Each row has a name. Each question is about the rows just above it. Places in a row count from 1.

[ 25   2 -44 -42 -22 -21 -52  -8   9   0 -39   9   9   3 -31  -7  13  42
 -37   6 -39   1   9  -1 -13  -9] : Tikov
[  1   6   6 -21  -7   8  17   0  34  22   7   3  14  -7  -8  -2  19  27
 -35  -2 -31  30   6 -12  -8  -6] : zave
[  0   3  -5 -15 -12  34  44  34  -4  -3 -16   1  40  14  34  34 -15  16
  -5  16 -12 -12  -2  34  34   2] : seso
[-16  -8 -45   7   8 -48 -11 -10 -11 -31 -59  -9   7  24 -28   0   5 -48
  19  -7  14   7 -17  -6  20 -39] : kimo
[ -6  -4   0  32   3   7  -3  -3 -32  -7  13   6  10  13   5  11 -26  -8
  44  12  44 -42  -9  13  24  22] : riv
[  1  22   6 -21  -7   8  17   0  34  22   7   3  14  -1  -8  -2  19  27
 -35  -2 -31 -24  -1  13  46  14] : pepus
[ 15  -3 -52 -12 -25 -25  -1 -16 -16 -24 -20  -6   3   3  -8   1  -6  28
  -8  35  -3  -5  -4   5  10  -2] : tikuz
Whose row is [ 15  -3 -52 -12 -25 -25  -1 -16 -16 -24 -20  -6   3   3  -8   1  -6  28
  -8  35  -3  -5  -4   5  10  -2]?  tikuz
tikuz without one entry, shuffled: [ -1 -52 -25   3  -8  -3  15 -16  -4 -12  -6  -2   5  10 -20 -25   1  -6
  -8  28  -3 -16  -5   3 -24]. Gone:  [35]
Places of [34] in row seso:  6 8 15 16 24 25
Whose row is [ -6  -4   0  32   3   7  -3  -3 -32  -7  13   6  10  13   5  11 -26  -8
  44  12  44 -42  -9  13  24  22]?  riv
Among the named rows, does one hold [ 22   6 -21  -7] next to each other, in this order?  yes
At which places does seso hold [-15]?  4 17

[ 20  30  -3  42   8 -44  15  35 -29 -27] : Leme
[ 23 -32  36 -17  36 -20  36  17  -7 -20] : Makaz
[ 15   2   1  -1 -25  17  24  58 -28  12] : Fekag
Whose row is [ 23 -32  36 -17  36 -20  36  17  -7 -20]?  Makaz
[ 15   2   1  -1 -25  17  24  58 -28  12] is in which row?  Fekag
Does one of the named rows hold [-44   8  42  -3] side by side, in this order?  no
Among the named rows, does one hold [30 -3] next to each other, in this order?  yes
Makaz without one entry, shuffled: [ 36 -20  17  36 -17  23 -32 -20  36]. Gone:  [-7]

